Each named move below is a turn or a mirror, shown by a few rows before and after it. Which moves, in which order, take the first row of each later pair to the second? The first pair is answered.
move vubor:
[-12,  29,   7,  12,  35,  24,  20,  -6,  33, -18,   6] |-> [  1,  21,  12,   2,  18,  18,  22, -11,  26, -44,  26]
[  7,  -1,  -7,  -7,  13,   3,   3, -11,   2,  -6,  11] |-> [  2,   0,  -7,  -4,  18,   5,   3, -10,   5,   3,   5]
[  0, -18,   3,   3,   0,   1,   1,  -7,  -1, -32,  20] |-> [-19,  -4,  -4,  18,  27,  14,  -4,   3,  14,   7,  -7]
move tuz:
[  2,  12,   0,  27, -12,   4,   0,  22,   6,  18, -22] |-> [  3,  21, -12,  24,  19,  13,   6,   4,  22,  10,  -6]
[  7,   1,   6, -11,   5,  -4,   8,  -9,   3, -35,  22] |-> [ 10,  -7,  13, -11, -21, -12,   3,  -2, -11, -29,  11]
[  9, -12, -18,  -8,   5,  -2,  -8, -13,   5,   1,   0] |-> [  6, -16,  -8,  -4, -14,  -7, -12,  -1,  -5,   6, -11]
move Fofur:
[ -8,   0,  10,  -5, -11,   6,   0,  -5,   0,   1,   2] |-> [-10,   4,  11,  -5,  -8,   9,   1,  -4,   3,   1,   5]
[  9,   0,   5,  -7, -18,  -6,   6,  -7,  -7, -25,  17] |-> [ -1,   3,  18,  -1, -29,  -7,   5,   7, -11, -18,   1]
[ -8,  -7,   5,   5, -12,   0,  -3,  10,  -7,  16, -14] |-> [-13,   6,   3,   7,  10,   8,   2,  10,   8,  16, -11]
Then:
(2 to 3 moves a pair)
[ 17,  -7, -27,  -2,  22,  -2, -19, -27,   6,   4,  15] |-> [  2,  -8, -12,  13,   1,  -4, -23,  -1,  -5,  37, -25]
Fofur, vubor, Fofur
[  6, -21, -19, -18,   6,  -8, -17, -25, -19,   8,  -5] |-> [-20,  -2,  11,  -1,  -3,  -2, -11,   8, -16,  22, -37]
Fofur, vubor, Fofur
[ 25, -21, -22, -23,  -5, -11,  -6, -30, -21, -16,  26] |-> [ -3,  -2,  29,  -6, -43, -12,   5,  22, -25, -14,  -9]
Fofur, Fofur, vubor
[-5, 12,  5,  5, 26, 16,  2,  5, 22,  0,  0] |-> [  8,   0, -14,  -2,  27,  13,  -6, -12,  15,   1,  11]
Fofur, vubor
[ 14, -19,  18,  -4, -34, -13,  -2,   2, -11, -24,  15] |-> [-14,   5,  33,  15, -20,  -2,  -1,  28,   3,   7, -18]
Fofur, vubor
[-18,  14,  10,  15,   2,   9,   5,  10,  12,  17, -18] |-> [-18,  15,  21,  11, -10,   6,   9,  13,  10,   5, -13]
vubor, Fofur, vubor
[-9, 18, -8,  5, 36, 14, 11, -4, 21,  3,  7] |-> [  3,   1, -30,   1,  32,   8,   1, -19,  11,  11,  10]
Fofur, vubor
[ 20, -13, -18, -15, -22,  -2,   6, -13, -21, -13,  12] |-> [ -6,  -1,   1,   4, -27,   3,   4,  16, -20,  19, -26]
Fofur, vubor
[-14,  26,  26,  -3,  -5,   3,   8,  16,  23,   7, -21] |-> [  4,  23,  10, -16,  13,   4,  13, -11,  30, -21,  15]
Fofur, vubor
[ 11,  -8, -34,  -6,  17,   6,  -5, -25, -10,   5,  21] |-> [  3, -15, -23,   7, -15,  -1, -12,   0, -26,  33, -13]
tuz, vubor
